Each row is where one point has got to under a steady rotation. How many ticks took it there?
The counts run from 0 to 648.
[100 150 134 169 138 140 132 142  96 111 129  94 126 167 125 100 162  95
 147 107 102 139 110 178 142 118 120  67 148 147  98 145  99 135 129 125
 113  72  88 158 127 153 122 114 145 152 126 117 110 114  98  97  80 112
  97  88  83 110 122  82 180 132 152 137]  418
[109 128 132 163 161 132 133 132  93  71 122 105 107 153  99 110 165  99
 157 113 110 128 135 161 145 115 136  83 150 173  69 155  99 131 137 125
 115  86 105 147 108 172 119 111 134 173 145 129 120 103 109 123 102 117
  84  97  63 119 145  95 167 135 151 136]  416
[121 166 167 158 155 127 140 160  72  83 113 132 125 131 118 119 156  96
 139 112 125 130 153 153 117 108 146  92 145 185  40 117  87 139 127 140
 145  92 121 139  84 117 143 144 139 160 152 101 150 131 124 116 102  87
 126 126 107 117 150  88 150 125 143 123]  208
[106 136 158 163 146 131 161 170 110  65 115 109 108 125 104 114 143  83
 158 105 100 120 133 138 157 110 138  73 117 156  69 162  77 119 163 142
 136 103 113 125  98 128  97 131 142 170 138 149 130 101 112  99 124 113
 111  91 113 101 148 110 150 138 132 132]  287
[124 145 165 145 136 133 146 171  92 105  94 108 131 130 141 120 117  87
 123 113 102 125  91 143 146 105 144  85 172 140  81 143 114 140 103 131
 129 100  81 173 143 140 119  69 164 163 167 124 114 122 104 107  95 109
 113 122  86 124 166  87 157 130 167 147]  431
[132 158 187 152 156 117 143 186  95  93  96 119 163 126 126 116 147 103
 150 100 116 135 126 151 148 112 136 102 163 130  66  90  98 162 128 146
 143  95  90 149 122  90 126 122 145 141 150  99 140 160  99  84  84  85
 150 146 118 119 140  91 155 119 133 129]  12
[147 136 183 161 132 103 152 183 105 113 131 106 139 113 125 117 142 116
 134  89 118 130 102 114 152 121 152  91 164 131  74 110  98 160 147 127
 135 121 101 136 118 122 123  69 153 140 162 138 108 115  90  95  93 101
  87 114  80 113 162  86 143 160 172 132]  265
[137 146 187 174 158 130 145 173 122  85 114 128 153 123 108 125 164 107
 170  99 120 141 144 149 157 134 136  96 137 132  72 100  87 167 154 126
 123 112 116 115 108  99 106 125 105 137 127 136 127 147  72  66  91  88
 121 123 108 107 120 106 164 138 124 102]  102
[140 134 157 150 146 113 125 159  95  93 105 124 131 151 112 108 109  91
 146 142 124 119 126 131 153 120 134  83 178 148  50 138  99 133 124 128
 109 103  94 158 127 147 126  80 145 189 166 125 126 127  89 110 118  92
 109 119  80 116 165  82 131 117 133 113]  608
[ 91 144 150 125 140 128 143 145  72  95 111  89 127 145 124  96 158  93
 145 123 122 145 121 161 160 103 147  85 174 155  53 122 106 123 139 127
 139  92 107 163 107 147 129  95 171 168 135 118 162 118 118 127  86 111
  76 113  93 136 145 107 144 125 163 143]  43
[149 114 169 175 165 105 134 165 127  91 118 117 159 122 115 123 172 130
 151  84 117 131 136 139 134 121 154  93 158 130  72  87 100 184 145 155
 133 108 113 111 111 113 112 102 136 131 162  99 139 152 104  94  94  97
 116 126  70 116 146  89 166 146 141 105]  191
[113 120 159 161 167 138 139 153 110  61  83 128 145 117 101 130 175  92
 169  91  97 143 128 166 157 117 162  97 155 145  67 129 110 148 155 147
 123 101 102 126 111 123 106 131 114 159 135 122 144 153  86 102 106 109
 133 146  77 132 139 133 178 119 118 136]  398
[116 108 156 147 160 116 124 151 101  56 116 110 145 133 104  92 153 107
 143 122  94 123 139 147 182 131 165  92 156 147  51 138 116 154 162 147
 112 115 120 140 122 128 104 113 136 172 132 137 136 141  95 135 119 104
  96 105  79 129 168  94 144 135 129 127]  183
[122 123 151 156 149 121 122 144 100  85 119 121 119 136 110 123 146  89
 161 129 113 132 117 146 157 117 157  78 168 141  58 152 109 132 154 128
  93 106 112 139 106 168 117  79 135 177 144 144 121 118  80 121 125 120
  69 114  70 131 165 114 153 131 140 122]  146
[155 156 151 181 152 125 151 178 120  90 106 148 153 152  90 132 143  78
 161  93 109 129 119 147 129 121 112  73 142 141  75 144  81 143 131 128
 101  94  77 144 102 113 123 145 121 140 143 106 125 145  90  81 111  97
 126 131 114 110 134 105 186 120 128 115]  410
[132 151 168 180 147 110 141 169 104 141 142 115 152 134 136 107 143 109
 124  86  95 119 108 135 127 109 122  77 143 136  84 105  89 159 144 140
 129 100  95 159 106 124 112 105 159 126 142 101 108 128 117 100  78  94
  94  90 111 105 134  83 173 148 175 132]  458
[113 139 161 148 161 128 135 160  82  73  93 128 125 127 117 126 151 111
 149 128 118 112 144 149 143 103 128 105 181 154  31 103  99 138 156 129
 144 116 115 157 135 137 122  94 143 161 138 109 150 165  87 117 104 102
 130 136  98 144 142 115 169 114 124 122]  310
[138 153 151 153 152 135 143 155 111  79 105 113 166 160  94 104 155 105
 165 107 131 162 130 166 173 146 159  94 152 139  72 123 104 161 121 120
 107  96  95 134 110  88 132 131 118 155 133 130 140 153  80  84  87 102
 116 136 102 121 129  98 152 124 146 104]  603
[151 118 161 153 148 118 159 190 137  86 115 106 156 128  97  99 142 104
 150  81 111 142 100 140 176 130 142  85 155 110  85 124 107 151 166 139
 121 113  91 122 125  93  92  91 156 132 135 134 134 144  73  91  91 125
 105 130 108 133 139 113 158 148 144 129]  268
[122 116 137 159 141 135 134 139 122  97 114 100 148 148 121 113 162 100
 167 107 105 141  98 167 159 124 130  77 170 116  97 137 111 152 134 123
 100  85  73 139 147 151 104  87 131 164 144 129 109 138  83  85  92 109
  96 111  67 122 130 104 175 126 144 129]  612
[119 158 182 134 159 105 120 173  70 103 108 131 159 142 142 109 131  86
 130 139 114 138 118 141 157 102 164  89 156 141  43 105 108 148 121 145
 104  89 117 161  89 135 131 101 154 146 141 123 125 135 112 118 107  99
 109 125 126 127 174 101 163 123 154 117]  440
[114 137 157 146 157 119 136 150 112 104 117 105 134 177 127 100 152  88
 142 124 131 159 110 151 153 113 164  51 140 141  72 133  98 132 132 142
 105  70 102 124  84 161 120  99 156 154 167 127 138 107 123  99  98 113
  93 108  97 114 150 112 166 121 144  99]  621
[108 146 162 170 130 136 157 167  99  95 108 102 124 123 135 112 131  94
 159  96  76 101 115 154 134 107 104  80 137 134  76 145  82 142 134 130
 137 109  94 161 141 121 103 123 145 160 131 129 107 119 132 107 103  76
 116  80 114  93 130  78 166 122 150 142]  290
[128 161 176 161 136 112 137 153  91 108 113 116 150 121 131 110 160 121
 132  93 106 147 109 157 129 124 173  95 153 157  79 125 100 170  96 125
 121 115 118 156 104 122 126  95 142 140 155 128 110 116 130 106  80  96
  90  98  83 120 160  71 149 157 196 127]  637
[124 164 159 159 151 109 133 170  83 103 135 127 128 164 114 113 126  89
 149 132 141 120 136 134 140 107 112  71 140 162  47 113  78 133 137 134
 111  75  91 158  99 156 131 124 153 151 138 111 130 126 116 104  97  90
  99 106 123 103 138  85 159 116 146 103]  30
[138 161 163 156 150 133 135 171 101  97 109 128 152 160  97 109 147  93
 166 126 140 153 134 156 168 136 138  81 152 148  59 133  99 147 132 118
 101  98 101 135 100  98 139 133 122 158 132 120 139 144  54  80  95 105
 121 134 104 126 134 106 157 122 129 106]  604
[101 171 171 152 145 138 117 152  52 100  92 125 116 129 135 121 145  99
 142 141 111 130 130 158 139 104 147  90 176 168  39 128  98 139 122 112
 126 104 124 169 111 144 130  96 128 165 143 130 121 132 103 116  96  88
 116 112 107 134 154  91 161 122 154 130]  133
[109 127 147 153 165 115 127 146  99  50 134 108 121 136 105 118 173  96
 169 119 121 126 159 150 164 111 146  92 137 153  54 110  93 148 179 138
 125  85 121 134 104 151 108 125 127 151 119 124 135 128 107 114 107 102
  97 102  89 111 136 101 158 126 126 112]  491
[138 165 173 121 145 125 156 179  89  83  89 123 150 143 109 112 131  88
 143 126 139 146 130 143 149 113 143  97 165 153  36 112  93 138 115 121
 128 102  98 151 108 101 140 116 155 160 157 125 160 148 112 107  93 101
 118 139 124 134 149 109 148 105 155 121]  515
[128 131 149 156 153 144 153 172 115  72  96 111 149 137  98 115 147 101
 152 101 103 120 127 162 163 138 111  87 167 133  70 127 102 151 146 115
 129 111  86 147 161 111 100 104 147 147 131 127 130 162  73  89  85 113
 133 133  98 139 113 117 178 115 135 140]  307
[ 99 137 155 170 140 134 150 170 101  69 111 106 117 124 119 112 128  93
 151 101  79 104 136 152 145 115 118  76 119 145  75 150  84 136 125 134
 132 105 108 152 141 132  88 121 140 160 136 146 101 112 134 106 107 100
 120  72 117 100 144  86 159 128 149 126]  289
[120 137 152 161 163 129 144 200  98  68 120 117 123 143  95  95 132  97
 110 105 100 119 139 136 162 136 143  67 124 167  52 151 104 127 149 131
 148 102 121 146 108 123  92 125 170 137 147 134 134 131  93 111 107 136
 121 106 123 140 149 118 165 155 139 138]  465
[131 138 178 144 159 105 133 165 107  76 117 114 149 128 125 121 140  99
 147 109 122 151 111 140 159 118 188  92 135 138  75 122 100 148 118 137
 102  91 100 128  98 150 114  86 136 144 163 153  90 106 124 103 105 108
  87 105  85 117 177  81 149 139 166 101]  443
[106 157 159 171 161 142 143 155  97  90 114 108  99 160 115 111 160 104
 143 117 144 152 145 157 143 125 141  53 130 176  54 132  87 130 139 128
 143  82 122 110  90 145 123 111 141 160 152 134 140 114 112  83 101 114
 124 105 104 116 132 112 156 127 137 107]  120
[106 151 178 158 137 126 128 177  83  85  99 130 123 109 139 141 134  93
 150 125  95 115 100 135 140  95 142  95 148 129  61 127  96 143 138 125
 110 111 107 171 124 159 112  70 137 151 135 158  88 120 102 111 113  97
  99 101 115 118 164 108 172 123 155 133]  58
[137 113 168 158 146 137 147 165 116  77  73 105 157 111 122 122 150 110
 144  88  85 125 111 149 144 120 149 105 170 135  77 125 107 164 118 149
 145 108  87 133 151 110 109  91 136 166 169 116 124 151 112  96 104  89
 141 140  68 125 152  94 149 116 136 125]  395
[105 142 159 153 156 129 148 198  90  86 112 112 126 150 113  90 120  88
 108 117  92 104 132 136 168 127 128  65 136 158  57 150  98 127 141 142
 143  97 113 158 125 120 100 116 178 149 145 128 133 132  99 123 103 127
 127  98 128 134 159 100 158 146 143 151]  466
